[[132 132 153 125 131 130 124 134 116 143 142 134 142 129 124 129]
 [125 131 111 143 131 124 120 139 125 127 139 129 135 128 128 126]
 [124 129 134 130 126 124 136 122 118 118 138 149 135 115 132 129]
 [128 125 114 128 126 126 133 125 125 105 139 129 126 125 140 123]
 [115 125 105 132 128 127 120 141 124 114 134 142 116 131 144 136]
 [117 130 115 143 129 127 134 140 115 128 134 124 102 133 116 138]]
->
[[138 116 133 102 124 134 128 115 140 134 127 129 143 115 130 117]
 [136 144 131 116 142 134 114 124 141 120 127 128 132 105 125 115]
 [123 140 125 126 129 139 105 125 125 133 126 126 128 114 125 128]
 [129 132 115 135 149 138 118 118 122 136 124 126 130 134 129 124]
 [126 128 128 135 129 139 127 125 139 120 124 131 143 111 131 125]
 [129 124 129 142 134 142 143 116 134 124 130 131 125 153 132 132]]

[[138 109 151 128 119 129 126 115 125 113]
 [122 128 123 134 120 119 122 125 136 123]
 [115 138 131 115 149 150 142 142 132 130]
 [119 124 130 125 128 140 116 135 123 129]
 [121 137 115 135 114 144 147 127 131 115]
 [122 143 119 127 136 134 138 157 138 126]
 [135 128 133 129 121 116 131 117 139 125]]
->
[[125 139 117 131 116 121 129 133 128 135]
 [126 138 157 138 134 136 127 119 143 122]
 [115 131 127 147 144 114 135 115 137 121]
 [129 123 135 116 140 128 125 130 124 119]
 [130 132 142 142 150 149 115 131 138 115]
 [123 136 125 122 119 120 134 123 128 122]
 [113 125 115 126 129 119 128 151 109 138]]

[[127 139 139 115 144 145 145 118 126 101 120 130 131]
 [124 132 130 123 135 136 136 123 126 133 124 130 128]
 [127 142 140 116 146 152 147 120 126 138 121 136 127]
 [126 137 139 118 139 141 141 122 125 154 123 131 130]
 [124 134 135 122 136 139 136 124 125 124 126 130 130]]
->
[[130 130 126 124 125 124 136 139 136 122 135 134 124]
 [130 131 123 154 125 122 141 141 139 118 139 137 126]
 [127 136 121 138 126 120 147 152 146 116 140 142 127]
 [128 130 124 133 126 123 136 136 135 123 130 132 124]
 [131 130 120 101 126 118 145 145 144 115 139 139 127]]

[[120 157 151 134]
 [137 118 121 127]
 [125 130 115 118]
 [141 108 118 123]]
->
[[123 118 108 141]
 [118 115 130 125]
 [127 121 118 137]
 [134 151 157 120]]

[[120 117 121 145 119 139 116 123 130 138 137 121 132]
 [127 113 130 145 138 137 140 121 129 125 121 126 127]
 [132 137 117 139 129 103 108 124 128 131 139 128 133]]
->
[[133 128 139 131 128 124 108 103 129 139 117 137 132]
 [127 126 121 125 129 121 140 137 138 145 130 113 127]
 [132 121 137 138 130 123 116 139 119 145 121 117 120]]

[[121 136 112 127 119 140 126 124 122 117 144 115 133]
 [127 136 103 139 141 133 100 123 142 106 118 126 142]
 [123 142 126 138 115 127 126 121 115 125 150 100 120]
 [122 124 112 117 145 112 137 120 131 148 129 132 130]]
->
[[130 132 129 148 131 120 137 112 145 117 112 124 122]
 [120 100 150 125 115 121 126 127 115 138 126 142 123]
 [142 126 118 106 142 123 100 133 141 139 103 136 127]
 [133 115 144 117 122 124 126 140 119 127 112 136 121]]
---
[[108 142 106 145]
 [128 120 146 112]
 [105 126 125 148]
 [113 113 117 118]
 [136 118 123 137]]
->
[108 120 125 118]

[[129 124 129 147 146]
 [144 131 131 154 117]
 [120 131 129 124 134]]
->
[129 131 129]

[[142 123 125 129]
 [142 134 136 124]
 [129 136 153 129]]
->
[142 134 153]

[[113 101]
 [ 99 113]]
->
[113 113]

[[102 142 157]
 [114 132 123]]
->
[102 132]

[[126 114 152 119]
 [124 129 121 136]
 [148 137 130 107]]
->
[126 129 130]
---
[[140 115 135]
 [120 131 111]
 [136 135 105]
 [139 111 144]
 [142 130 110]
 [121 135 108]
 [128 115 136]
 [139 129 115]
 [135 130 110]
 [117 131 114]
 [128 132 112]
 [143 127 117]]
->
[[143 127 117]
 [140 115 135]
 [120 131 111]
 [136 135 105]
 [139 111 144]
 [142 130 110]
 [121 135 108]
 [128 115 136]
 [139 129 115]
 [135 130 110]
 [117 131 114]
 [128 132 112]]

[[112 135 141 133 146 149 135 131 147 142 130 137 143 134 140]
 [114 137 143 143 143 150 138 133 140 139 133 149 146 131 135]
 [110 141 134 138 144 145 128 130 144 149 128 135 142 126 141]
 [109 143 136 148 130 157 152 128 147 148 130 150 137 128 146]]
->
[[109 143 136 148 130 157 152 128 147 148 130 150 137 128 146]
 [112 135 141 133 146 149 135 131 147 142 130 137 143 134 140]
 [114 137 143 143 143 150 138 133 140 139 133 149 146 131 135]
 [110 141 134 138 144 145 128 130 144 149 128 135 142 126 141]]

[[109 116 134 123 128 105 146 110 142]
 [127 146  98 136 132 134 131 117 128]
 [136 117 152 143 137 149 124 138 126]
 [134 118 129 106 130 110 117 147 118]
 [135 138 118 124 119 127 117 133 121]
 [135 138 119 125 118 128 115 132 122]
 [134 139 119 123 120 127 116 133 124]
 [134 140 119 125 118 127 115 134 124]]
->
[[134 140 119 125 118 127 115 134 124]
 [109 116 134 123 128 105 146 110 142]
 [127 146  98 136 132 134 131 117 128]
 [136 117 152 143 137 149 124 138 126]
 [134 118 129 106 130 110 117 147 118]
 [135 138 118 124 119 127 117 133 121]
 [135 138 119 125 118 128 115 132 122]
 [134 139 119 123 120 127 116 133 124]]

[[139 114 120 115 128 128 128 135 134 136 113]
 [111 129 118 122 135 123 143 126 121 130 123]
 [119 150 133 137 135 128 130 124 135 110 143]
 [131 125 124 122 129 132 131 127 128 132 118]
 [124 131 127 128 133 122 133 127 124 131 127]]
->
[[124 131 127 128 133 122 133 127 124 131 127]
 [139 114 120 115 128 128 128 135 134 136 113]
 [111 129 118 122 135 123 143 126 121 130 123]
 [119 150 133 137 135 128 130 124 135 110 143]
 [131 125 124 122 129 132 131 127 128 132 118]]

[[125 125 115 125 130 112 119 135 128 113 123 135]
 [150 113 158 121 122 121 135 133 145 152 101 122]
 [123 116 131 114 128 101 144 114 142 141 120 109]
 [121 125 130 124 125 129 137 122 144 136 141 125]]
->
[[121 125 130 124 125 129 137 122 144 136 141 125]
 [125 125 115 125 130 112 119 135 128 113 123 135]
 [150 113 158 121 122 121 135 133 145 152 101 122]
 [123 116 131 114 128 101 144 114 142 141 120 109]]

[[146 144 107 126 113 130 133 125 135]
 [128 125 111 127 117 130 126 124 146]
 [137 136 111 132 118 140 139 137 102]
 [129 130 126 125 133 128 118 133 123]
 [111 111 126 127 137 132 113 135 123]
 [132 144 116 136 121 131 136 121 119]
 [145 147 126 126 128 129 132 137 107]]
->
[[145 147 126 126 128 129 132 137 107]
 [146 144 107 126 113 130 133 125 135]
 [128 125 111 127 117 130 126 124 146]
 [137 136 111 132 118 140 139 137 102]
 [129 130 126 125 133 128 118 133 123]
 [111 111 126 127 137 132 113 135 123]
 [132 144 116 136 121 131 136 121 119]]
